In the data rows, the value 50 means zero.
Every row has a hidden score. How much higher is the second row's score than the first row's in each pair? 20 means about the same, 40 much higher and 0 much lower. The score is a weighted sum of the row's numbers plus the product of two more (or one squared), each taken from its middle value.
  39  38  40  58  48  56  53  40  51  52  50  44  38  54  61  43  64  63  35  57  61
  46  44  34  57  61  53  39  43  45  54  42  56  38  49  65  52  64  63  35  50  58 -> 26
  42  35  38  61  59  53  59  36  51  52  52  61  44  45  47  36  62  62  39  57  53
  46  38  38  59  43  56  39  49  65  58  56  51  61  36  61  63  37  38  49  56  48 -> 27
  60  42  54  34  54  64  32  70  63  38  50  51  46  43  58  59  40  49  49  39  63
  62  45  63  52  34  64  52  42  47  40  45  47  53  52  51  66  37  39  58  43  58 -> 19
  55  63  50  35  54  40  41  68  47  58  63  47  61  50  40  59  37  39  63  45  39
  42  42  49  59  34  64  57  40  40  45  42  54  38  47  54  57  60  62  48  52  60 -> 23
  44  47  50  61  66  33  60  42  40  58  37  53  59  61  42  36  57  51  54  48  44
  57  47  54  48  65  43  39  65  49  60  44  65  61  43  51  54  37  38  60  36  39 -> 25
  51  38  45  61  54  41  48  43  56  60  40  56  38  49  67  45  60  59  35  41  63
  53  45  61  55  41  64  57  54  58  47  42  54  60  43  36  52  37  38  61  48  40 -> 22
  39  65  58  50  38  64  59  47  52  36  39  65  38  49  51  41  54  56  46  45  61
  62  58  65  58  43  32  53  42  45  52  61  47  61  54  51  36  43  38  58  47  42 -> 21
  58  63  63  39  36  64  48  50  49  42  37  65  54  56  45  54  39  41  58  43  52
  49  49  61  59  61  36  55  45  45  60  50  51  61  56  36  43  43  38  61  54  34 -> 20
  58  65  50  34  54  59  32  72  58  49  45  65  40  43  56  61  48  41  45  50  40
  55  51  38  55  59  36  43  45  47  52  40  53  38  58  67  43  64  62  35  48  61 -> 24
  55  58  52  38  61  40  41  68  49  52  48  58  61  50  40  63  37  38  63  47  37
  53  45  47  61  66  33  55  36  43  40  50  54  56  61  42  36  61  60  39  52  50 -> 15
  60  38  65  57  59  48  55  43  56  43  50  35  61  45  49  54  37  38  61  41  52
  53  47  59  59  32  59  57  45  51  56  40  39  61  49  45  57  39  41  61  52  44 -> 12
  48  53  63  61  39  41  59  40  58  60  42  54  60  54  42  32  47  38  60  50  47
  57  60  63  40  43  64  44  52  54  45  40  60  60  52  56  50  37  38  60  39  39 -> 30
  44  63  58  34  52  35  48  68  58  56  68  42  61  54  40  48  39  41  58  47  42
  64  35  61  61  39  63  53  36  54  42  47  37  40  52  60  57  48  46  49  48  60 -> 24
  42  61  50  35  50  59  52  61  60  45  45  63  61  47  36  55  41  42  63  48  34
  66  63  45  52  32  53  37  45  49  60  66  34  45  61  51  68  41  46  52  52  37 -> 16
  42  58  36  35  59  35  39  72  47  56  68  44  38  50  52  48  61  60  40  61  53
  44  60  52  34  61  64  48  61  56  42  39  65  59  47  49  52  40  41  60  43  40 -> 26
  51  38  61  61  36  63  55  36  51  43  39  41  43  47  49  45  53  59  61  59  55
  62  33  45  39  54  61  57  54  45  38  52  51  40  56  67  43  58  56  35  41  66 -> 27
  48  47  43  58  41  41  52  43  52  60  39  35  38  56  58  50  64  63  39  61  61
  35  56  43  59  52  45  60  47  51  58  45  66  43  54  33  34  61  58  48  61  39 -> 29
  57  44  52  59  61  48  46  45  60  56  55  46  61  40  38  63  37  38  61  45  37
  49  45  42  59  56  50  57  43  47  61  64  56  61  49  38  41  39  37  61  54  37 -> 34
  53  45  61  58  48  58  55  47  47  56  55  49  61  41  38  59  37  38  63  39  37
  51  38  47  61  59  51  55  40  42  56  44  42  38  47  61  45  62  60  35  50  63 -> 12
  51  44  59  59  36  59  57  43  49  56  56  37  61  47  45  57  37  38  61  50  42
  51  47  38  58  38  46  43  45  54  51  40  42  38  56  63  57  64  63  35  59  60 -> 20
  55  36  43  61  43  59  55  38  52  51  45  39  38  38  67  48  58  58  46  54  63
  40  63  58  34  54  33  44  68  56  58  68  44  61  52  43  48  41  39  58  50  40 -> 14
  48  36  54  61  41  58  57  42  54  43  44  44  38  47  58  50  61  63  35  52  61
  57  51  54  36  52  61  41  58  45  60  45  61  61  49  47  61  37  38  63  38  40 -> 23
  35  61  42  61  65  43  57  42  51  58  37  65  58  49  42  39  52  48  54  54  35
  53  36  40  61  59  43  53  42  43  49  44  49  38  47  61  52  61  63  35  57  61 -> 20
  35  60  43  61  63  38  52  45  51  61  42  65  53  49  43  32  61  52  46  57  35
  51  47  59  61  65  40  55  38  49  51  40  58  60  56  38  45  43  37  60  54  44 -> 20
  46  67  43  34  50  33  41  72  58  52  66  60  58  56  38  48  44  42  57  54  37
  46  63  43  34  59  33  41  70  49  58  69  51  59  54  42  55  41  42  58  50  37 -> 19
  53  47  40  43  52  35  37  63  63  56  42  42  38  50  65  48  64  63  35  57  60
  48  60  43  34  61  35  39  72  52  58  50  63  60  54  43  55  39  42  60  50  39 -> 28
  64  44  59  61  34  63  50  45  40  38  48  35  38  49  60  55  53  56  49  47  61
  62  45  58  59  50  54  53  47  54  61  52  51  61  38  40  46  37  38  61  41  37 -> 5
  35  44  40  61  63  58  53  38  45  52  42  56  38  50  47  48  61  63  40  59  53
  57  67  59  47  43  64  50  43  54  38  37  63  53  59  42  45  39  39  60  47  48 -> 20
  42  54  38  35  56  35  39  72  51  52  64  44  38  49  61  46  62  62  39  57  58
  51  65  52  34  50  40  43  66  49  56  68  42  61  58  40  59  39  39  58  47  39 -> 19
  57  38  34  54  61  40  43  47  47  52  44  54  38  54  65  48  64  63  35  50  61
  51  44  47  43  65  40  35  70  60  58  53  61  61  36  54  61  37  38  54  47  40 -> 25
  57  44  58  61  61  33  44  45  49  54  40  61  53  50  65  32  62  46  39  39  52
  53  65  50  34  45  38  41  66  51  56  68  47  61  58  42  59  39  39  58  47  39 -> 17
  58  42  43  34  50  36  52  70  43  47  69  35  39  56  40  63  56  62  51  61  48
  46  35  38  61  61  51  62  36  43  58  45  51  40  56  38  45  57  63  48  50  61 -> 9
  58  63  65  43  48  64  41  56  54  38  39  60  59  47  56  41  40  37  55  39  50
  58  44  40  35  52  38  46  58  45  47  66  35  38  56  51  61  62  64  39  57  61 -> 14
  60  56  56  34  48  56  35  72  54  40  68  35  46  41  47  64  39  52  49  43  61
  58  63  52  36  39  64  44  52  43  38  39  56  38  50  61  55  62  62  42  45  52 -> 15
  48  45  49  58  41  41  57  43  52  56  40  34  38  54  58  46  64  63  39  61  61
  51  65  49  36  56  64  32  61  61  45  37  65  47  38  63  54  57  42  48  43  42 -> 39
  49  54  63  61  52  41  59  45  47  58  39  58  60  56  49  39  41  37  60  45  37
  53  61  47  34  36  61  39  66  47  51  69  44  39  52  38  66  45  55  55  59  40 -> 23
  53  35  36  44  56  40  59  47  40  49  68  35  38  59  52  50  61  64  45  57  61
  64  49  42  59  38  51  43  45  51  63  40  34  38  58  61  68  48  55  51  59  40 -> 3
  49  35  54  61  59  50  55  45  47  54  48  47  38  40  63  37  61  59  37  43  64
  35  40  40  58  61  45  55  49  54  52  42  54  38  49  51  43  64  63  35  63  58 -> 23
  55  53  61  43  48  51  48  63  43  58  66  41  61  47  38  61  37  38  63  39  37
  60  33  52  44  52  54  53  45  38  43  64  44  39  49  67  50  61  58  37  39  66 -> 25
  53  35  47  61  43  61  55  42  47  40  45  44  38  50  63  52  62  58  37  56  60
  57  44  63  61  36  51  60  38  45  51  55  32  60  41  60  48  43  41  58  47  55 -> 20
  55  42  56  59  63  36  48  38  47  60  37  63  61  54  49  43  43  39  58  52  45
  46  56  59  59  57  38  57  40  49  54  45  61  61  52  43  45  41  37  61  50  35 -> 24
  51  44  40  35  57  36  46  65  47  45  68  35  38  56  51  59  64  62  40  54  61
  35  58  42  35  41  56  64  66  54  47  69  44  43  50  33  37  58  62  51  56  48 -> 21
  37  47  34  58  61  38  52  47  58  51  45  58  38  52  49  45  64  63  35  63  55
  55  45  42  44  50  35  37  61  63  54  42  41  38  52  65  48  64  63  35  59  60 -> 11
  53  44  36  34  63  50  32  72  51  36  68  44  44  59  40  64  49  56  46  56  60
  66  53  63  51  61  38  35  50  45  51  47  53  61  49  63  57  39  37  57  36  42 -> 18
  42  61  54  36  41  64  46  54  52  45  42  61  54  59  40  66  37  48  61  54  35
  51  44  54  52  63  48  52  52  45  61  50  63  61  41  38  59  37  38  63  39  37 -> 25
  48  51  54  61  34  63  59  36  45  43  45  39  40  52  47  37  57  60  61  57  53
  37  42  56  61  47  56  64  36  45  51  55  39  39  49  36  43  61  60  52  56  60 -> 11
  46  42  42  61  65  48  50  40  49  56  42  58  38  40  61  45  62  60  35  54  56
  49  63  59  36  39  56  55  58  43  52  68  47  61  41  45  55  37  38  61  38  47 -> 25
  51  40  54  59  65  40  59  42  49  60  50  61  61  43  58  34  40  37  49  45  53
  48  65  45  34  43  43  48  63  52  54  69  39  60  58  42  61  39  41  60  56  37 -> 15
  44  54  59  59  57  40  50  43  56  60  39  63  61  47  51  48  40  37  60  43  39
  57  65  59  43  36  64  57  50  51  34  37  65  42  56  49  54  43  44  60  43  52 -> 20
  58  65  61  38  57  64  39  58  56  36  37  65  43  50  52  46  47  45  48  34  60
  64  61  58  36  41  64  41  52  51  38  39  65  38  47  63  52  56  53  45  39  55 -> 16
  67  42  59  59  45  51  53  43  38  49  40  34  38  47  60  64  52  60  49  43  56
  58  47  43  35  57  38  39  54  43  49  66  37  38  54  61  55  64  63  37  52  61 -> 21
  58  38  40  34  54  54  37  72  49  36  58  49  39  61  45  63  52  62  46  43  64
  58  40  61  35  50  64  55  58  52  43  37  63  53  38  45  48  40  44  63  47  60 -> 8
  51  60  59  58  38  64  46  43  47  36  39  65  38  58  43  45  53  55  42  50  61
  51  44  47  59  47  53  57  43  51  61  64  41  61  45  36  57  37  38  61  54  39 -> 15
  44  56  45  38  54  63  46  47  58  40  39  60  38  52  60  41  64  62  37  50  61
  60  33  47  54  52  51  53  45  40  47  60  44  40  43  67  50  61  60  35  38  66 -> 28
  39  51  58  59  38  64  55  38  52  33  40  63  52  49  47  61  47  44  60  56  44
  51  60  54  61  47  32  60  42  36  42  66  47  52  58  40  34  62  59  43  50  45 -> 21
  51  42  61  61  61  33  52  40  45  60  42  56  59  50  56  32  62  45  40  47  48
  35  63  50  34  54  33  43  68  58  60  69  37  60  56  49  43  44  42  58  50  47 -> 17
  62  61  63  51  52  41  57  50  54  45  60  39  61  50  38  48  37  38  63  41  37
  35  60  42  51  48  51  66  43  42  52  63  46  42  58  33  45  50  60  63  65  35 -> 39
  58  36  43  61  43  54  53  43  42  49  42  46  38  52  61  54  60  62  35  50  64
  31  56  40  54  45  63  60  40  54  58  42  66  47  43  34  50  52  49  61  61  40 -> 23
  55  61  58  35  48  61  41  58  51  45  45  51  61  58  38  63  37  42  63  47  37
  57  67  50  34  45  56  37  68  47  51  47  66  58  56  49  54  39  39  58  41  39 -> 24
  35  65  40  54  43  53  43  52  54  52  42  66  47  58  34  39  62  51  58  63  34
  57  38  50  61  45  58  53  38  43  51  52  41  38  40  67  54  60  58  37  47  63 -> 15
  60  45  61  51  66  38  44  52  58  52  47  58  61  41  54  50  39  37  61  36  39
  48  58  36  34  59  43  41  72  54  40  68  46  39  61  36  63  50  62  54  52  42 -> 25
  66  58  61  38  54  45  39  56  45  40  53  42  61  49  65  59  39  37  58  36  55
  46  63  43  34  56  33  41  70  51  54  69  58  59  58  40  48  41  44  58  52  37 -> 16
  66  38  54  61  36  54  43  47  47  49  45  34  38  50  60  61  53  62  40  52  61
  46  49  43  58  38  48  55  43  54  52  39  35  38  56  61  43  64  63  42  59  61 -> 13
  44  47  58  61  66  33  59  40  42  52  37  61  59  58  40  37  54  51  48  54  44
  53  51  63  59  59  38  59  49  47  56  42  51  61  58  36  34  44  37  60  48  44 -> 15
  55  44  63  61  59  46  52  38  47  51  37  51  57  41  67  37  56  46  40  36  61
  51  42  58  59  65  54  46  42  54  56  53  61  61  40  47  36  39  37  58  43  45 -> 17
  57  54  49  46  36  64  43  50  60  38  39  65  38  41  65  52  60  55  40  43  60
  33  53  52  34  36  63  62  66  45  43  69  47  47  50  38  41  43  59  57  56  56 -> 17
  58  40  63  35  61  64  55  50  52  43  45  32  50  45  38  63  40  49  63  56  53
  57  60  59  38  43  45  43  59  52  54  66  41  61  50  40  63  37  38  63  48  37 -> 29
  48  42  52  59  56  32  62  40  43  45  63  49  56  63  40  34  64  52  39  57  47
  55  61  52  34  50  38  41  68  47  52  68  47  61  58  42  59  39  39  60  45  39 -> 17
  49  49  52  58  63  41  55  43  52  60  58  60  61  41  38  45  37  38  63  47  37
  40  38  43  61  66  50  55  36  49  60  39  54  40  50  63  43  61  53  40  47  60 -> 15
  42  54  36  35  56  35  39  72  47  51  68  44  38  52  60  48  61  60  40  61  56
  55  45  63  61  36  63  60  36  54  42  47  34  56  49  51  52  43  41  58  47  56 -> 22
  55  44  52  39  66  50  39  61  47  61  42  61  61  50  49  59  37  38  61  45  37
  57  47  36  57  39  50  43  45  54  49  40  42  38  50  65  55  64  63  35  59  60 -> 24
  62  45  59  61  50  56  62  36  40  49  39  53  47  67  58  52  40  44  54  43  39
  55  44  47  58  66  32  50  38  47  61  40  61  61  59  42  37  53  46  55  50  40 -> 12
  66  35  45  34  65  64  55  63  45  36  55  47  50  38  56  63  43  45  52  41  60
  57  54  61  59  50  36  59  45  45  60  47  51  61  56  34  46  40  37  61  48  40 -> 8
  58  45  36  58  39  46  44  45  58  52  40  42  38  50  63  54  64  63  35  56  60
  51  33  42  35  57  46  53  65  40  45  69  46  42  50  60  54  60  62  37  41  64 -> 24
  42  65  47  34  45  40  44  66  54  52  69  37  60  58  51  61  39  42  57  56  37
  51  51  63  59  61  32  53  49  54  60  45  56  61  49  43  36  43  38  60  47  39 -> 28
  60  38  58  58  50  59  52  40  45  49  60  51  61  41  47  55  37  38  63  43  40
  44  60  45  58  32  46  52  45  52  56  40  34  42  58  63  43  64  63  40  50  60 -> 1
  55  49  42  61  47  43  39  38  52  60  42  56  38  40  63  50  62  59  37  54  63
  55  38  50  61  43  56  55  38  49  51  45  44  38  40  65  46  60  59  37  54  64 -> 10
  53  42  56  51  43  64  43  42  47  36  37  58  49  52  67  61  39  42  60  50  63
  31  49  38  55  59  36  48  58  58  56  39  65  40  52  43  45  64  62  46  63  42 -> 19
  66  56  52  58  50  45  50  38  45  49  61  61  54  41  69  37  45  42  34  36  60
  49  58  52  57  41  50  57  43  43  61  68  44  61  47  38  48  37  38  61  56  37 -> 15
  53  49  42  59  57  50  48  40  42  45  42  46  38  56  61  39  64  62  35  59  61
  57  42  61  61  50  32  46  42  52  54  44  60  46  47  65  34  62  55  37  43  58 -> 16
  49  45  52  58  66  35  50  50  61  58  47  61  61  40  42  48  39  37  57  56  39
  55  65  36  47  43  54  44  40  42  61  68  58  61  49  52  63  39  37  52  39  45 -> 30
  53  38  61  54  52  64  53  38  58  49  44  32  47  45  42  66  40  45  58  50  63
  57  61  54  34  52  40  41  68  47  54  64  47  61  50  40  59  39  39  63  45  39 -> 32
  42  53  58  61  65  32  53  42  51  49  39  65  58  41  58  36  58  48  45  54  40
  51  35  38  42  54  61  57  45  58  36  48  47  38  56  61  46  62  64  39  50  61 -> 16
  33  61  49  50  45  63  55  47  60  47  42  63  61  52  33  39  49  44  60  56  37
  35  63  58  34  56  33  41  70  52  61  69  37  59  58  49  39  47  48  52  41  50 -> 9
  55  60  56  43  48  45  41  66  51  54  63  51  61  41  38  64  37  38  63  39  37
  57  63  45  46  41  58  48  47  36  40  58  44  38  52  60  37  62  64  35  54  63 -> 14
  51  33  58  61  45  54  53  45  49  54  50  39  39  38  63  43  61  59  37  50  64
  39  53  36  61  57  51  57  40  45  51  39  47  38  61  43  46  62  62  42  63  55 -> 26
  55  35  40  59  48  61  59  43  54  52  53  56  61  45  43  59  37  39  60  47  39
  60  58  63  42  41  64  44  58  51  36  39  47  38  45  67  52  57  55  39  39  61 -> 9
  58  45  59  35  43  64  48  50  58  38  37  61  52  52  49  66  40  42  61  41  55
  53  61  58  36  47  63  46  56  58  40  42  61  61  50  45  55  37  38  61  43  42 -> 22
  42  67  45  34  48  40  43  68  56  52  61  61  61  54  36  50  43  41  58  57  35
  67  58  63  34  52  53  41  63  47  42  42  53  50  61  67  48  43  39  45  34  61 -> 12
  46  61  49  34  59  64  46  68  54  42  39  65  53  52  36  57  41  45  60  45  40
  53  42  42  34  57  46  32  72  56  36  68  37  43  52  63  64  50  58  45  47  60 -> 26
  40  49  38  59  59  51  59  38  45  51  42  51  38  56  43  46  61  64  37  63  56
  55  58  58  38  47  63  46  58  52  45  44  60  61  50  42  63  37  38  61  43  37 -> 25
  51  54  49  59  32  61  57  43  45  58  64  35  61  47  42  55  39  41  58  48  44
  51  33  58  61  56  51  55  43  45  51  50  42  39  38  63  41  61  59  37  48  64 -> 11
  51  60  61  39  47  63  48  58  56  43  42  60  61  49  42  57  37  38  61  45  37
  64  33  43  61  54  50  55  40  40  47  52  34  42  43  61  59  50  60  42  56  64 -> 23
  48  65  43  34  59  33  39  72  47  58  53  60  60  54  43  55  40  42  60  52  39
  33  56  40  61  45  48  57  42  52  58  47  60  60  49  33  39  48  53  61  63  37 -> 21
  55  44  56  55  65  51  48  56  47  60  45  65  61  38  40  48  39  37  60  45  37
  44  65  49  34  59  33  46  66  54  58  69  60  60  52  40  37  44  39  54  47  44 -> 20
  48  61  56  35  54  63  44  56  56  43  44  61  61  50  42  59  37  39  61  45  39
  39  65  42  35  41  64  60  52  60  38  37  65  40  56  61  52  53  51  55  47  45 -> 16
  62  33  58  42  38  61  48  52  45  36  55  34  44  54  67  61  54  56  40  47  66
  31  61  36  39  45  54  60  45  49  56  56  58  61  47  36  52  45  51  61  66  35 -> 34
  58  38  40  61  56  43  46  40  43  51  44  46  38  52  63  57  62  62  35  54  60
  51  35  42  61  66  38  48  45  45  54  58  63  54  38  60  32  58  49  37  47  61 -> 24
  46  44  50  50  36  64  59  52  45  42  39  58  38  50  56  39  62  62  39  57  61
  51  45  58  59  36  59  52  43  56  61  53  37  61  47  43  57  37  38  61  48  42 -> 20
  37  45  40  35  57  63  60  56  47  40  61  49  38  49  54  55  61  64  37  43  60
  64  56  58  52  34  64  46  49  47  42  42  35  38  52  63  61  43  51  52  43  64 -> 13
  55  45  47  36  65  36  37  70  58  54  50  61  61  41  52  59  37  38  58  50  44
  58  33  56  58  45  53  52  43  52  49  53  35  42  43  67  46  60  59  35  41  66 -> 7
  46  45  42  59  61  51  57  38  40  52  40  41  38  56  49  50  61  64  39  57  61
  46  61  56  38  43  64  60  49  51  36  39  65  38  59  40  41  52  62  54  54  48 -> 20
  48  47  61  50  65  54  43  56  51  56  47  60  61  41  40  59  37  38  63  38  37
  48  47  59  59  63  36  55  45  51  56  48  58  61  52  40  43  39  37  61  54  37 -> 19
  49  56  45  34  45  41  37  45  52  54  69  34  40  61  63  66  56  62  39  59  48
  60  49  38  35  52  53  43  63  43  38  45  49  38  58  63  54  62  64  37  47  63 -> 28
  33  61  45  61  63  41  50  42  51  60  40  65  59  58  42  45  49  42  54  54  34
  48  65  43  34  57  33  41  72  47  56  64  58  60  54  42  52  41  42  58  50  37 -> 22
  48  35  52  48  59  54  60  47  40  36  63  37  38  41  51  46  61  63  45  56  66
  53  61  50  34  56  40  41  70  47  58  61  63  61  49  40  50  40  38  60  45  39 -> 17
  40  65  49  38  54  64  57  47  58  34  37  65  40  45  40  63  48  55  58  52  48
  60  65  47  51  32  50  44  43  45  54  69  34  40  50  38  66  44  56  57  63  44 -> 15
  58  33  54  57  57  50  52  42  42  49  53  46  39  43  67  45  61  59  37  39  66
  37  42  38  58  63  45  48  47  52  54  40  56  38  49  56  45  64  63  35  61  58 -> 22
  58  58  63  42  47  63  46  56  56  45  40  60  61  54  42  50  39  37  60  39  39
  49  40  45  57  66  35  53  61  60  52  52  63  61  45  38  43  37  38  58  54  42 -> 30
  37  42  56  57  54  61  59  43  45  51  55  54  61  49  33  46  39  45  63  59  37
  44  51  63  52  48  63  52  50  61  40  40  58  61  38  56  52  39  37  60  43  42 -> 12
  49  60  59  34  57  36  46  70  54  52  66  46  61  56  43  45  39  39  60  39  42
  48  40  40  61  32  63  59  40  51  52  39  37  59  43  54  55  47  56  46  63  58 -> 18
  53  60  59  61  41  63  62  36  49  38  39  49  43  47  56  36  56  52  45  43  61
  51  33  61  61  47  53  55  40  54  49  48  34  42  40  61  41  61  58  43  50  64 -> 10
  57  60  45  40  45  64  37  56  51  38  39  61  38  49  65  54  62  59  37  43  55
  46  61  50  47  38  64  52  43  42  36  39  47  38  65  45  63  57  63  43  57  55 -> 11
  58  40  40  61  45  53  55  38  38  49  47  46  38  52  65  50  58  63  37  54  61
  49  40  50  61  41  53  59  40  60  49  42  42  38  47  58  45  62  62  35  54  61 -> 8
  44  36  50  42  50  64  37  52  54  38  39  65  38  47  61  57  60  58  42  56  63
  58  61  61  44  41  50  53  61  45  54  68  39  61  49  38  50  37  38  61  43  37 -> 17
  42  40  43  58  54  56  53  40  42  51  42  51  38  49  61  46  64  63  35  57  61
  64  47  47  35  52  51  39  63  43  40  48  56  38  56  69  50  60  59  37  38  64 -> 24
  58  36  40  50  48  36  43  59  61  47  44  42  38  50  63  52  64  63  35  57  63
  51  40  52  61  66  40  53  38  45  61  60  61  59  43  51  37  40  37  46  48  58 -> 20
  64  49  65  50  63  38  41  54  47  56  42  58  61  45  52  57  39  37  58  36  42
  55  63  59  42  38  64  57  56  47  36  37  65  50  58  49  54  39  44  61  39  45 -> 18
  53  63  59  42  47  46  57  56  42  51  66  44  61  56  38  57  37  38  63  39  37
  51  56  33  42  39  54  43  50  42  49  68  37  38  54  60  63  61  64  37  61  50 -> 20
  39  53  59  54  56  61  55  49  54  51  45  61  61  43  36  46  39  37  63  48  39
  57  47  63  34  50  64  50  52  43  40  39  54  42  59  42  61  40  46  63  54  61 -> 10
  49  36  56  39  59  53  46  56  42  61  68  46  61  45  43  63  37  38  61  38  53
  49  49  43  61  43  45  39  42  60  54  40  39  38  52  65  55  62  60  35  57  60 -> 19
  55  36  52  61  34  58  62  36  38  60  52  49  60  45  47  57  44  42  51  43  61
  58  44  52  61  61  32  48  43  42  47  40  63  49  56  63  34  62  56  39  45  52 -> 25
  58  33  47  57  57  53  52  42  42  45  50  42  39  50  67  52  61  59  37  39  66
  60  44  47  35  52  51  37  70  47  38  58  44  38  58  60  50  61  64  37  41  61 -> 17
  39  67  42  34  61  64  46  63  63  38  40  63  39  56  58  46  50  53  42  45  52
  53  35  42  61  48  59  62  36  36  56  42  56  60  40  60  50  47  52  42  47  60 -> 26
  46  45  49  59  54  58  57  38  56  52  47  61  61  49  36  41  41  37  61  57  40
  44  49  58  58  63  38  55  47  54  52  63  54  61  41  38  46  39  37  63  50  37 -> 22
  42  58  58  59  61  45  52  45  52  56  42  63  61  50  40  45  40  38  60  48  34
  33  49  45  54  61  35  48  59  54  63  37  66  42  45  42  43  62  56  51  65  40 -> 14
  64  54  58  46  36  64  50  45  43  38  39  44  38  50  61  66  43  55  60  47  56
  44  65  38  35  41  45  57  65  54  52  69  47  38  50  56  36  62  60  39  43  56 -> 16
  55  47  36  58  39  48  43  47  54  49  40  41  38  52  63  59  64  63  35  57  60
  49  45  38  58  36  59  50  45  43  47  63  37  38  49  58  55  62  64  35  54  58 -> 21
  44  61  58  34  48  40  53  66  58  52  66  42  61  54  38  50  39  39  63  47  40
  46  49  56  61  65  36  59  36  45  56  39  65  58  52  51  36  57  45  40  54  42 -> 22
  66  63  47  58  34  45  37  45  43  61  58  32  40  54  58  68  47  51  51  59  39
  58  67  33  34  52  59  35  68  54  43  45  66  46  56  51  61  40  42  55  48  47 -> 33
  57  51  45  51  66  35  41  43  42  52  56  44  57  59  69  34  61  49  34  38  61
  55  44  43  57  47  56  55  40  40  51  42  41  38  54  61  48  62  64  35  52  63 -> 12
  46  44  34  58  52  53  39  43  45  51  42  53  38  49  63  59  64  63  35  57  60
  48  56  43  44  50  64  37  45  54  36  39  65  38  43  63  57  57  59  39  52  63 -> 25
  48  58  59  36  45  63  48  58  56  43  44  61  61  52  42  59  37  38  61  47  39
  42  49  50  61  34  63  62  40  42  38  44  44  38  58  51  46  57  59  52  56  61 -> 24
  51  35  49  34  61  43  55  68  40  54  69  47  60  43  47  55  40  41  57  41  61
  51  67  42  34  36  58  43  63  51  54  66  47  39  47  38  68  44  60  54  57  40 -> 14
  60  54  56  43  36  64  44  43  56  38  39  47  38  50  60  63  52  62  43  41  64
  35  47  36  58  63  40  48  49  54  58  44  60  38  43  52  48  64  63  35  59  55 -> 26
  40  45  38  58  59  46  55  40  47  51  42  51  38  56  54  43  64  63  35  61  61
  60  38  50  61  43  54  37  45  51  54  48  34  38  47  63  55  57  62  37  48  64 -> 17
  44  44  34  55  59  51  39  42  47  52  44  56  38  49  65  50  64  63  35  56  61
  55  58  61  59  59  35  50  43  47  51  47  60  61  54  42  45  39  37  61  48  39 -> 21
  58  38  43  52  61  40  44  47  40  51  40  51  38  54  65  55  64  63  35  48  61
  46  36  63  61  38  41  60  43  52  56  45  34  60  50  45  32  56  49  52  61  58 -> 7
  35  61  42  59  52  56  46  49  54  58  42  66  44  47  34  39  60  51  54  65  34
  60  47  56  61  41  53  48  42  43  49  44  34  38  45  63  54  57  63  37  52  63 -> 17
  51  49  42  54  50  58  53  40  45  42  42  39  38  47  63  54  64  63  35  57  63
  35  45  54  61  59  36  46  54  65  54  37  65  47  41  61  34  60  52  40  43  56 -> 25
  42  33  43  61  59  48  59  38  47  49  58  39  40  52  58  41  61  60  39  54  64
  31  42  43  61  59  50  52  43  56  58  40  60  39  47  38  50  62  62  48  63  44 -> 12
  46  60  54  57  39  50  59  47  45  58  68  41  61  54  36  50  37  38  61  48  39
  46  33  56  61  54  53  59  43  51  49  48  42  39  38  60  41  61  60  37  52  64 -> 11
  55  42  59  61  65  38  57  40  52  58  48  61  60  38  54  34  45  37  49  47  48
  53  61  63  44  52  56  48  52  58  40  45  61  61  45  38  55  39  37  63  43  37 -> 26
  48  42  61  54  57  53  62  43  47  51  55  42  61  54  34  61  37  39  63  45  39
  39  44  59  59  57  56  60  40  51  56  52  51  61  47  38  45  37  38  61  54  42 -> 19
  55  60  59  42  50  63  50  52  54  38  40  61  61  47  42  57  37  38  61  39  45
  39  63  54  54  54  54  50  49  61  38  45  65  61  50  43  48  40  37  61  47  35 -> 25
  53  42  58  59  63  35  59  38  49  56  37  63  61  52  47  39  47  41  55  50  44
  44  63  50  34  65  64  39  70  54  36  42  56  39  49  51  39  54  58  43  47  60 -> 21
  60  63  63  54  47  43  53  52  54  40  53  41  61  52  38  57  37  38  63  43  37
  48  63  59  36  43  53  52  56  47  58  68  39  61  50  42  59  39  37  61  38  45 -> 10
  48  35  56  61  50  56  59  45  54  47  47  39  38  45  56  37  61  60  37  52  64
  51  60  61  34  57  36  48  68  56  49  63  46  61  54  42  45  40  38  63  39  44 -> 28
